(in the rows, 128 means zero)
R: several groups of rows, each row roughly a mix of its group's hidden directions
R (105 x 11)
[[130 114 117 137 149  63 122 143 121  86 144]
 [121 125 107  80  99 121  77 136 101 111 135]
 [151 110 135 134  97  63 129 121 141  96 122]
 [129  98 127 135 129 202 140 153 121 116 132]
 [ 96  83 100  99 115 107  98 145 103 120 117]
 [169  99 115 157 144 124 151 129 133 101  81]
 [122  60 124 103 138 147 126 119 109 103 104]
 [154  75 162 163 140 104 138 144 141 114 120]
 [147 161 136 159 118  95 106 179 117 114 110]
 [148 154 127 114 158 103 115 128 164 147 180]
 [122 152 127 128  76 129  89 156  95 140 106]
 [160 120 123 141 107 158  88 124  83 126 161]
 [ 65  94 129 108 142 113 113 109 116 103 134]
 [147 127 131 138  84  70 116 102 156 131 124]
 [ 98 122 149 114 116 132 174  81 140 151 154]
 [162 121 166  74 159 138 128 149 116 119 133]
 [156  83 126 183 140 160 122 142 133 131 120]
 [ 91 171 109  78 121 100 108 125 124 126 124]
 [108 132  81  88 123 152 116 148 104  91 133]
 [178 168 144 103  97 121 125 114 156 121 146]
 [100 142  70 129 138 125  98 139 123 115 169]
 [127 109 176 145 133 177 153 150 148 114 112]
 [ 71 132 146 119 116 110 168  98 132 116 151]
 [ 64 129 157 123 104  94 140 110 119 130 139]
 [138 133  75 128 121  86  94 131 138  99 152]
 [154 147 140 144  93 118  91 159 111 165 105]
 [136 116 140 158 120 165 109 139  74 126 163]
 [135 151 144 104  88 180 150 108 127 144 106]
 [111 192 114 105 137 101 133 109 156 141 117]
 [125  89 147 134 183 137 114 150 128 157 100]
 [ 99 145 101 155  95 111 137  90 113 168 121]
 [140  81 143 149 125 189 137 149 136 131 122]
 [ 84 138 128 152 156 125 159 109  85 152 142]
 [136 126 150 173 157  72 129 122 143 140 148]
 [156 115 157 142 138 170 153  94  94 123 151]
 [136 152 153 111 100 155 103 142  89 108 167]
 [140 145 156 130  94 125 166  95 126 177 134]
 [164 114 161 127 150 142 170 117 114 148  87]
 [ 97 152  78 142 132  95  97 111 132 146 150]
 [ 66 121 116 127 120 152 103 138  92 116 105]
 [154 172  91 142 141 125 104  99 158 150 114]
 [138  78 162 144 132 169 138 154 121 101 125]
 [122 183 148 146  93 113 154 149 114 103 138]
 [119 185 127 103 109 107 123  90 130 160 119]
 [106 151  92 102 108 181 106 120 129 155 128]
 [ 82 140 153 109  90 140 149  98 103 128 151]
 [167 144 154 134 132 155 175 105 139 150 156]
 [156  96 149 112 147 168 126  94 120 165 146]
 [172  91 148 103  94 144 112 144 138  95 133]
 [154 147 112 143  99 116  90 168 125 151  93]
 [139 140 165 146 112 168 146 105 145 176 119]
 [109 155 101 109 106  97  95 121 132 135 178]
 [132 114 154 147 169 145 165 155 104  92 143]
 [180 112 121 152 115 103 153  94 145 155 143]
 [116  57 112 123 133 138 110 146 116 111 103]
 [132 163 151 165 117 157 165 109 131 138 166]
 [109  94 127 128 153 101  71 148 111 116 109]
 [112 118  77 144 158 113  90 143 130  93 117]
 [141 162 136 164 129 109 163 102 122 164 160]
 [115 129  92 108  82 106  96 133 108  94 146]
 [106  99  94  97 123 124  80 150 128 111  99]
 [114 145 115 101 101 177 162 100 116 109 149]
 [115 145 128 105 176 125  91 149 150 129 171]
 [103 122  97 131  81 118 124 110  82 123  98]
 [101 114 117 141 156  79 101 155 133  94 110]
 [113 117 116  76 154 151 112 146 106 131  85]
 [145 118 172 133 122 184 168 130 121 130 111]
 [143 112  92 147 159 109 135 111 102 130  74]
 [164 146 109 163 114 152  78 133 113 139 151]
 [145 176 150 113 119 103 167 101 155 138 143]
 [109 144 173  94 101 151 123 141 134 138 173]
 [109 128  64 143 126  95 100 116 109 116 114]
 [105 108  89 120 165 152 109 165 108 104 144]
 [115 133 164 160 163 176 159 127 110 121 131]
 [170 160 130 147 140 140 119 167 107  85 132]
 [150 130 114 138 103 115  85 157 129 170  91]
 [159 161 129 121  90 174 114 142  92 128 129]
 [142 121  97 126 105 129  77 154 125 156  89]
 [115 112  92  88 141 116 111 155 105  83 117]
 [147  91 143 153 138  86 142 148 128  81 137]
 [144 118  83 104 127  95  95 138 107  86 127]
 [137 152 153 160 119 168 112 149  92 124 166]
 [139 148 116 196 141 122 136 126 135 168 141]
 [ 99 136  70 125 145 127  98 145 119 112 164]
 [142 142 172 146 113 174 164 110 134 155 123]
 [156 116  84 136 143 121  92 160 148 129  91]
 [123 123  83 113 157 105  83 146 119  93 132]
 [145 105 106 153 152 131 125 130 181 133  83]
 [129 103  96 143 150 106 151  76 114 160 121]
 [171 153 111 155 113 112 125  93 124 162 159]
 [ 73 135 142 118 106 113 171  97 135 123 147]
 [112 147 166 148 113 147 157 111 151 176 146]
 [121  56 134 136 142 140 142 145 136 111  99]
 [155 100 115 169 118 133 143 141 153  81 102]
 [112 112 144 114  97 138 102 168  85 108 157]
 [115 141 109 125 159  90 135 145 103  78 156]
 [107  81 112  93 143 162 119  88 126 138 135]
 [163 143 137  98 178 109 118 135 151 141 163]
 [146 140 170 169 137  84 150 108 141 140 141]
 [184 138 145 154 159 123 160 132 156 142 139]
 [ 93 129 120  89 139 136  82 156 106 102 145]
 [109 153 147 132  69 109 131 128 123 173 118]
 [105 104 131 114 159 157 111 153  95 101  89]
 [109  81 114  95 126 146  96 134  92 102 116]
 [173 132 129 158 176 108 140 151 155 111 128]]

the three rows of each list that fit no group, in list order (the others fit one group, some only roughly)
  K873: [119 130 114  72 125 118  89 144  94 106 149]
  K534: [137 104 119 172  98  75 119 106 137 113 141]
  K786: [114 154 170  87 112 141 132 124 114 165 161]
  K14: [116  83 117 128 152  95 115 114 161 166 106]
  K110: [117 151 138 175 163 124 131 119 138 164 168]
  K383: [176 121 137 155  85 109 124 142 133 143 166]
  K676: [166 118 127 141 178  95 161 114 147 120 147]
  K21: [105 148  96  97 132 147  72 127 102 115 117]
  K4: [123 139 167 145 158 153 139 116 132 185 110]
  K931: [146 104 132 164 123  64 116 123 151 117 142]
  K249: [181 127 121 147 161 106 140 128 175 123 140]
  K199: [112 179 178 149 113 139 152 118 106 132 139]

K534 K676 K199
  K104: [110 156 103 129 140  72  96 107 137 155 138]
  K410: [131 158 112 145 111  84 105 101 165 156 113]
  K133: [150  59 110 133 120 139 100 120 104 120 128]
  K333: [143  70 122 180 141 126 151 137 139 143 128]
  K48: [123 110 100 164 129  94  87 126 159 152 151]
  K419: [106 177 105 151 111 106 114 130 120 174 112]
  K754: [142  91 131  95 123 128 135 158 112  85  87]
  K822: [116 131 130 128  95 108 153 104 162 186 129]
  K670: [101 135 164 151 136 154 152 133 145 169 167]
  K278: [126 177 144 149 117 120 139  86 143 167 150]

K410 K419 K670
  K962: [134 100 128  74 156 129 156 127 157  97 111]
  K35: [149  86 116 153  94 111 127 139 139  80 149]
  K649: [136 154 115 116 102 131 106 158 140 162  74]
  K209: [146  96 111 125 155 137  68 151 109 126 108]
  K529: [137  79 144  98  98 142 111 159 111  95 136]
  K693: [137 122 135 187 145 108 168 132 145 161 135]
  K175: [101 152 109 138 156 136  96 113 139 183 146]
  K727: [144 106 110 101 142 122 101 166 132 104  77]
  K841: [103  86 126  91 128 107 125 162 144 105  92]
  K183: [146  96 130 119 168 141 119 157 114  88  91]
  K259: [175 122 112 103 109  99 119 137 144  84 154]

K962 K649 K727
  K759: [160 159 103 108 107 128  89  95 104 131 156]
  K690: [140 121 150 152 181 100 157 131 155 106 149]
  K213: [ 99 137 107 136 155 110 140 142 132  61 135]
  K244: [115  92 162 141 144 144 184 122 100 123 138]
  K8: [ 80 140 130 153 143 145 164 128 124  82 148]
  K817: [140 133 168  75 124 144 122 129 113  99 166]
  K261: [104 134 123 107 137 149  63 148 113 147 153]
  K828: [167 149  96 148 115 118 132 154 160 159  96]
  K441: [ 75 143 126  98 155 148  91 143 105 134 140]
  K180: [125 150 117  71 107 133 140 127 101  92  99]
  K502: [108 114 118  93 101 170 141  85 129 158 135]
  K342: [ 87 159 124 114  96 146 160 122 108  89 144]
  K81: [ 84 115 125 118 104 106  76 140 101 132 105]

K8 K817 K261
  K280: [ 93 101  91 130 123  95 103 137 157 142  92]
  K395: [124 104 124 122 146 104  85 126 148 177  94]
  K783: [ 70 128 122 115  96  92 120 112 102 115 109]
  K935: [137 104 128 165 116  70 125 135 139  94 152]
  K549: [121  98 127 122 109 112  78 133 122 179 104]
  K793: [131 103  83 108 107 115  71 119 109 131 122]
  K992: [109 186 139 131 147 141 145  97  95 141 150]
  K813: [171 146 102 146 137 115 134 129 185 111 108]
  K984: [109  82 131 115 130 117  83 116 125 174 108]
  K28: [129 159 145  94 100 161 137 102 128 162  93]
  K835: [ 70 118 138  90 154 127 151 136 118 108 102]
  K849: [133 114  96  85 135 177 131 140 129  90 114]
  K433: [101 101 110 123 162 108 162 105 169 103 131]

K783 K813 K849
  K827: [168  96 129 164 147 107  97 143 140 151 156]
  K656: [112 165 141  81  86 124 113 127 134 148 160]
  K33: [ 70 123 105 117 132 110 156  86 132 148 129]
  K881: [112 133 144 163  74 141 161 108 137 158 120]
  K899: [130 142 138 151 136 128 161  89 116 185 108]
  K79: [124 157 103 131  75 163 134 115 132 117 165]
  K147: [176 108 117 133 183 152 142 115 149 124 143]
  K830: [131 172 111  95 113  89 123 119 170 139 111]
  K136: [ 98 192 117 133 125  99 126 127 117 155 150]
  K747: [152  87 146 173 114 107 120 127 170 145 132]
  K93: [115 115 113 124 124 135  91 164 140  68 147]
  K285: [ 97 107 122 142 136  68 109 140 153 144 102]
  K319: [116 162 119 114 117 151 155 120 112  70 153]

K827 K656 K33
  K58: [144 150 130 123  77 148 144 116 134 184 122]
  K872: [169 149 137 140 153 152 181 125 144 112 152]
  K390: [182 125  96 133 152  79 131 109 141 126 127]
  K492: [154  65 146 146 124 122 159 143 154 130 114]
  K305: [139 143 127 142 146 126 138  85 115 188 156]
  K560: [105 121 111 147 160 163  98 130 139 178 147]
  K760: [134 143 108 118 123 191  91 111 103 140 112]
  K295: [154  94 148 144 186 104 101 140 132 135 124]
  K710: [184 123 157 155 143 117 123 135 137 174 126]
  K374: [137 115 161 112  98 148 161 117  88 141  89]
  K178: [129 165 169 160 143 147 170 128 119 138 156]
  K682: [103  91 125 153 142 107 147 165 165 133  97]
  K442: [103 127 117 115 199 130 119 155 102 128 128]
  K113: [117  91 115 176 135 145 107 161  91 136 132]
  K863: [ 73 165 161 127 124 141 149 108  99 132 128]

K305 K760 K863
  K866: [110 113  84 162 149 126  95 153 135 149  96]
  K384: [150 128 112 193 152 160 116 119 120 150 132]
  K3: [ 81 107 106 125 116  87 102 132 144 147  96]
  K853: [162  85 156 116 141 143 135 135 129 110  77]
  K906: [151  94 123 110  84 106 126 135 132  77 111]
  K588: [144 134 128 126 142 124  56 156 117 103 138]
  K707: [148  95 143 118  90 177 151 139 126 101 107]
  K221: [108 150 139 141 136  99 181 119 148  91 152]
  K356: [144 156 153  82 136 111 131 116 122 171 162]
  K437: [ 92  98 146 124 134 162 112 171 101 101 125]
  K119: [103 172 114 117 129 181 152 120 106 130 152]
  K26: [142 150 166 102 109 157 172 118 108 111 103]
  K864: [ 72  91 108 103 144 114 129  96 147 122 132]
  K773: [126 147  87 102 110 157 116 142  73 131 120]

K853 K588 K773
  K282: [115  99  96 171 140 107 125 159 149 155 100]
  K498: [170 142 145 129  71 144 154 121 133 142 153]
  K750: [135 105  99 179 138 130 138 130 138  96  83]
  K17: [104 141  86 114 155 106 107 129 136 107 177]
  K669: [171 103 139 104 127 127 153 130  91 103  89]
  K852: [129 156 135 164  93 147 140  94 144 153 167]
  K733: [ 99 121  94  72 137 127 108  98 111 121 106]
  K630: [130  88 126 150 105 126 117 145 107  74  96]
  K363: [ 92 122 115 135  61 139 116 134 114  99 129]
  K788: [114  96 101 127 172 111  95 142 136  87 120]
  K431: [104  69  95 142 139 115 110 151 131 131  98]

K498 K17 K630
  K346: [150 112 128 123  66 161 133 109 151 142 104]
  K821: [ 95 174 153  85 121 129 136 125  98 114 149]
  K69: [ 96 121 116  85 175 128  91 137 124 117 105]
  K290: [117 112 104 104 164 125 108 140  88 106  84]
  K850: [143 131 105  87 167 100  92 146 123 105 148]
  K457: [162 144  98 147 139 104 127 171 160 106 103]
  K977: [121 182 150 143 131 136 143  94 133 172 146]
  K544: [119 131 179  78 138 160 122 152 116 129 146]
  K256: [158 152 109 133 163 155 159 132 138  83 149]
  K767: [114 192 124 102 127 106 118 125 133  89 144]
  K72: [113  79 164 143 161  98 134 135 125  94 139]
  K967: [ 81 130 102 123 143 107 144 135 145  72 122]
  K586: [144 162 173 146  88 113 135 134 112 166 136]
  K541: [127 173 153 132  97 139 178 116 120 120 157]

K69 K767 K72
  K553: [135 129 124 152 168  87 159 130 174 112 136]
  K523: [133 139 130 158 122  72 128 151 158 161 104]
  K577: [151 111 130 147 195 136 135 142 146 118  98]
  K447: [177 114 160 149 156 116  96 156 112 145 123]
  K605: [131  72 116 139 142 109  87 138 156 153 112]
  K406: [185 144 145 142 100 139 129 163 107 148 109]
  K9: [103 155  96 150 160 102 139 113 156 154  98]
  K258: [130 192 105 144 172 111 139 126 128 132 119]
  K838: [123 135 128 168 122 169 119 116 152 178 155]
  K856: [130 141 142  82 124  78 139 111 112 102  96]
  K96: [149  86 175 165 134 128 137 123 153 155 118]
  K422: [141 109 126 145  95 166 157 142 125  79 152]
  K292: [125 149 115 131 138 145  99 158 105  75 163]

K406 K258 K292
  K300: [ 94 166 130 148 112 123 174 111 148 115 162]
  K625: [143 151 141 126  66 153 140  95 145 147 117]
  K528: [ 71 152 145 123  97 119 141 126 105  93 145]
  K130: [ 93 105  95 142 159 148  94 142 123 128  88]
  K660: [132 168 130 141 131 119 187 118 146  97 152]
  K642: [125 116  85 122 153 133  84 137  95  88 130]
  K545: [110 151 148 146 127 123 135 109 159 193 118]
  K22: [132 154 141 143 121 114 157  93 136 190 136]
  K400: [130 144 157 153 127 144 152 129 183 152 163]
  K634: [147 124 163 102  70 141 158 122 107 118 126]
  K633: [ 92 153 124 152 116 121 138  93 135 183 142]

K300 K642 K545
  K223: [122 164 130 112 147 104 127 105 141 181 165]
  K463: [135 129 139 148 108 125 170  89 108 170  97]
  K469: [ 90 120 155 118  78 164 137 131  97 126 113]
  K250: [125 135 111  81 107  89 125 132 115  80 112]
  K955: [ 78 161 123 115  83 133 147 123 111  99 137]
  K362: [ 99 128 123 110  73 149  91 118  94 135 136]
  K546: [130 113 146 116 153 183 162 151 100 107 116]
  K252: [ 90 126  89 124 167 111 131 109 143 141  85]
  K640: [130 132 128 182 112 156 165 123 120 128  83]
  K106: [131 175  88 122 123 136 117  90 128 155 162]
  K766: [103 117  75 120 146 123 154 114 170 102 118]

K362 K640 K106
